Each row has a name. After each piece below comes the name of the row it's from, unless a question asks for something else. Each question is about the rows just above it.

[135 123 120 132 131 132 116 117  96  89 139 131 143  82 117] -> z_927
[ 94 143 122 128 145 123 136 179 127 141  84 170 111 148 147] -> z_631
[182 138 139 128 113 148 126 202 163 169 201 139 127 152 115] -> z_434
[ 79 157 122 134 112  97 145 120 129 123 121 110 118 176 105] -> z_252
[ 71 135 113 132 127 112 129  66 170 159  83 137 197  94 144] -> z_30
[ 99 148 121 156 187  78 166  81  64  79  96 108  99 100 130] -> z_711
[170  94 137 135 129 132  66 159 112 127 197  83  72 144 113] -> z_562
[179 136 147 141 123 111 122 127 147 143 145 128  94 170  84] -> z_611
Put [ 84 170 111 148 147  94 143 122 128 145 123 136 179 127 141] back in order: which row is it?
z_631
[ 84  94 111 122 123 127 128 136 141 143 145 147 147 170 179] is which row reordered?
z_611
Among the named rows, does one hold [159  66 132 129 135] next to each other, in this order?
no
Put [144  94 197 137  83 159 170  66 129 112 127 132 113 135  71] back in order: which row is it?
z_30
Is [166  81  64  79] printed in one of the named rows, side by side and in this order?
yes
Does one of the named rows hold [201 139] side by side, in this order?
yes

[129 156 150  72 102  91 202]  z_412
[201  90 156 129 150  71 102]  z_670
[146 191 102 195 161 147 161]  z_945
[129 156 102 201  91  72 150]  z_264
Which row holds these entries in another order? [ 72  91 102 129 150 156 201]
z_264
Is [129 150  71 102] printed in one of the named rows, side by side and in this order?
yes
[ 72  91 102 129 150 156 202] is which row reordered?
z_412
[102 150 129  91  72 201 156] is which row reordered?
z_264
Does one of the named rows hold [129 155 102 201  91] side by side, in this order?
no

[214  93 123 136  91] -> z_353
[158  86 121  83 100] -> z_629
[162  98 111 154 114] -> z_220
[247  13 108 122  93] -> z_880
[158  86 110 149 119] -> z_505
[247  13 108 103  98] -> z_114
Does one of the named rows hold [159  86 110 149 119] side by side, in this order?
no
Is [163  98] printed in one of the named rows, side by side and in this order?
no

[117 120  94  91 130  78 127 127 115 148 111 125 135  21  90 132 131 187
 120] = z_316
[129 139 141 135 121 144 137 127 140 118 136 130 133 112 127 135 132 121
 132] = z_235
[138 137 111 125 138 143 125  96 135 120 132 141 126 133 124 129 131 134
 153] = z_254
[139 137 119 137 113 151 127 104 126 119 141 129 121 122 123 124 127 162
 139] = z_704
[121 126 157 143 148 113 127 123 136 144 114 124 135 145 149 127 130  84
 154] = z_996
[130 121 137 129 141 135 132 133 140 135 136 139 118 111 127 144 121 132
 127] = z_477
[123 127 136 146 149 134 136 112 120 127 127 127 132 122 128 133 131 106
 157] = z_143
[133 124 169 118 154 130 120 167 122 123 129 117 184 128 138 131 120  92
 108] = z_471
[109 127 129 115  98 120 119  22 133 121 114 130 100 138 142 125 127 109
 209] = z_500
[133 126  81  55 145 127 128 106 123 130 131 137 151 132 130 131 128 119
 115] = z_759
[127 111 147  21 127  94 130  91 120 135 125  78 187  90 115 117 120 132
 131] = z_617
Put [136 112 137 132 127 140 130 129 121 135 135 141 139 132 118 133 127 144
 121] back in order: which row is it?
z_235
[187 127  78 131  94 125 120 132 147 115 120 111 130 135  91  90 127 117
  21] is which row reordered?
z_617
Which row holds these entries in another order? [120  92 108 133 124 169 118 154 130 120 167 122 123 129 117 184 128 138
 131]
z_471
Is [126 133 124] printed in one of the named rows, side by side and in this order?
yes

[181 125 185 171  83  75  67] : z_295
[171 182 217 143 119  30  53] : z_460
[154 140 165 142 113  91  95] : z_163
[186 192 252 139  92  28  65] : z_717
[ 91 142 149 113 166  95 154] : z_971
[170 149 201 145  87  82  96] : z_663
[154 149 165 142 113  91  95] : z_397
[114 160 123 115 180  88  92] : z_103
Which row holds these entries in another order? [ 95  91 113 142 165 149 154]
z_397
Does one of the named rows hold [139  92] side by side, in this order?
yes

